Turns in one plane each, and the order they were made in; the first pair answered:
turn V:
[ -6   8   7  17  -2 -15  13   4 -17] -> [-15 -17  12   1  -5 -10 -16 -12   2]
[ 1 -6 -1 -5  7  1 -7  2  2] -> [-1  4 -1  3 11 -3  3  9 -6]
[  1 -13 -10  -6  16  17 -13   7   3] -> [  2   6  -7  13   6   4  13  18 -12]
[-12  -3  -2  -1  -4  -6   9   1 -12] -> [-16 -12  -2  -7  -4  -3   1  -7  -3]
turn L:
[-27 -30   8  18 -10 -27  -5 -25  -6] -> [-33 -37  11  26  -7 -14  -7 -11  -6]
[  8 -10 -14 -13  14   0  -1 -11   6] -> [  2  -9 -16   1  16   0  12   2  -9]
[-13 -27  -1   9  -1   2  -3  -6  -2] -> [ -8 -21   0   5   0  -5   0 -17  -3]
turn P:
[ -7 -22   1   0  -5  -5  -9 -17  -2] -> [-10 -18   3   8 -14  -4  -9 -11  -7]
[-11 -13   0   6  -9  -3   5  -7   1] -> [-11 -19  -1  -2  -2   4   1  -7   4]
[ -8   1  -5  -4  16 -15   8 -16 -10] -> [-18   2   3  16   2   3   2   8 -13]
[-2  3 -5  7  6  9  3 17 -4] -> [  6   3 -12  -5  15  -7   7  -2  -5]
Then:
(2 to 3 turns a pair)
[ 12  12  -3   0   9 -11  11  -2  -1] -> [  3  14  11  10 -12  -1  -3   7   7] -> L then L then P
[ 15 -16 -20 -30  22 -20  10 -40  -1] -> [  3 -29 -15 -32  21  17 -26 -18  22] -> L then L
[  8 -10 -22   5  27  -8  16  -3 -30] -> [  9 -20 -23  -6  30   1   1  -6 -20] -> V then V then V
[ 16  22   3 -20 -19   5 -12  15  19] -> [ -1  15  11  13 -33  -4  17  19  -9] -> L then V then L
[ 21   8 -14 -27  28  -3   5  -5   9] -> [ 14  -5  -8 -35  15  -3 -14 -21  19] -> V then V then V
[-14   0   2  13 -12   7  -1  15   0] -> [-2  5 -7 10  7  2 13 19 -8] -> P then V then P
[ -1 -20   1  -6  15   0  -7 -17   1] -> [ -7 -17   7   1   4 -10  -4 -21  -3] -> V then V then V
[ 11 -16   5  12  24  15   6   0 -15] -> [ 22   6   1  11  22   5  16  -2 -15] -> L then V
[ 13  -7 -17 -12  30  -6  15 -12  -4] -> [ 10  -8 -15  -3  32   4  20   3 -12] -> L then L then L
[ 14 -19 -17 -21  27   7  -7  -5  17] -> [ 18 -11 -22 -21  27  -9   7 -12   5] -> L then L then L
[  2 -33  -5  -1  20  -4  23 -15 -11] -> [-13 -41   9   9  -6   5   0 -15  -5] -> P then V
[ -9 -29  14  -2   9 -20   9 -32 -16] -> [  3 -15   1   1  31 -16  28  -6 -27] -> V then V
[  4  18   0   6  -4 -11  29  -9 -11] -> [ -5 -15   2 -14   1   2  -3 -29  10] -> V then P then P
[ -3   4   7   2  -5   5 -22   0  13] -> [ -3  15   3  17   3  -6  12   3 -11] -> P then L
[  1  19  16   7 -16 -15   8 -16  -7] -> [ -1   5   9  11   6  -8  22  -4 -24] -> V then L
[ -7  15   5  28  -3 -16  30   6 -27] -> [ -4  13  -1   6  19  26 -14  37   6] -> L then V
[ -4 -15  10   2  -6  -9  24 -20 -20] -> [  0  -9   6   3   3  -5  31 -11 -24] -> V then V then V
[ -2  18  11   8 -40 -19  -1  -9   3] -> [ -9   3   1  31  -9   7  17  31 -16] -> P then P then L
[ -5 -26   4 -19   6   6 -12  -9   7] -> [  7 -11  -8 -24  20   8  -3   7   6] -> V then L
[ -4 -16  -1   2  31  11   7  16 -13] -> [-10 -29   2  -6  24  13 -10   4  -2] -> V then V then V
[-10  -6   8  18 -20   4  -5   8  -3] -> [  7 -11  -8   6  15  -7  18  -5 -14] -> P then L
[  7  12  14  -2   5  -7 -15 -23  21] -> [ 4 -2  6 11 32 15  4  9  6] -> L then P
[  6 -13 -10  -7  24  -7  16 -13  -9] -> [ 10   6  -9  -2  20 -12  23  -3 -12] -> L then L then V
[-10  -8   0  25  -5 -18  23  -6 -20] -> [ -1 -14  -8   6  13 -18  22 -19 -15] -> P then P
[  1  10 -12   7  15 -17  30   0 -18] -> [ -6  26   8   4 -29 -19  -3 -17   7] -> P then L then P
[ 15   9   2 -18  -9   8 -17   3  16] -> [  6   8   2   3  -8  18 -10  24   7] -> L then L
[ -7 -23 -10 -29   6   1 -30 -21   5] -> [-17 -17   3 -13 -26 -16 -20 -32  -4] -> V then V then V
[ -1  35  17  -4 -41 -15 -22 -12  34] -> [ 31  12 -20 -31  33 -25  21 -24  11] -> L then P then L
[ -5  -7 -10  20   3  14   6  19  -6] -> [-12 -21  -4  14  -9  17 -14   5   4] -> V then V
[  6  13  -8  -9  -3 -26  16 -29  -5] -> [-16 -12   1   4  -7  24 -28   6  16] -> V then P then V
[  5 -25  -7 -18  18  15 -26 -12  15] -> [ -8 -26  11  -7 -16   1 -29 -27  11] -> V then V then V
[ -1  -7  -9  -8  -3 -27   6 -42  12] -> [-21 -19  -7  13   2  27 -20  17  21] -> P then V
[ 18 -12  -6 -27  29  -1  -5 -17  13] -> [  4   6  16   5 -17 -30  18 -29  -6] -> V then V
[ 6 19 -8 15 16 13 23 45 -9] -> [  2   8  -3  -2  15  33 -17  45  15] -> L then L then L
[ -8   7   4  22 -10   9   6  15  -9] -> [  2 -18  -4 -10   6   0 -11 -24  10] -> V then P
[  3   9   2 -13  -8 -17   2 -24   3] -> [  7  14 -11 -14  17  12  -6  18   9] -> L then L then V
[ 14   6  -8 -15  -4 -18  -5 -17  10] -> [  5   7 -12   8   8   3   7  26  -6] -> V then L
[-14 -20   1  -9  26  10 -20  -3   7] -> [ -3   1  -4 -20  26   8 -22  -3  17] -> V then L
[ 11  33 -13   7   7 -14  12  -2   5] -> [  5   7 -13  -8   8  -2 -17 -19  24] -> V then V
[  1  12  11  27   0  -2  32  -3 -18] -> [ 27  17   1 -19  13   4  -1 -22  21] -> L then V then L
[-19   1  26  24 -35   2 -16   6   3] -> [  9  -9   1   7  20 -23  35 -14 -24] -> P then L
[-10   1   1  24  -5   0  16  32 -18] -> [ -3 -26  -5   8  11 -17  22  -6 -21] -> V then P then L
[  8  13  -9   7  18 -30  39 -15 -24] -> [-32 -28  15  30 -14  18 -18   9   0] -> V then P
[  9  -2 -20   8  23  -3  24   4  -8] -> [ 13  -3 -19 -10  22 -11  13 -17   3] -> L then L
[ 10  21  17   3 -12  -4   7  -9   0] -> [ -1  -7  19   3 -14  -4  -9 -21  -1] -> V then L then V
[  1  -8   2 -16   7  11  -4  14  18] -> [ -3 -13   9 -13  -9   6 -11   2  19] -> V then V then V
[-11  36  18   9 -12 -12   6   6   4] -> [-20  -8  20  -8  -2  -8 -18 -28  17] -> V then L then V
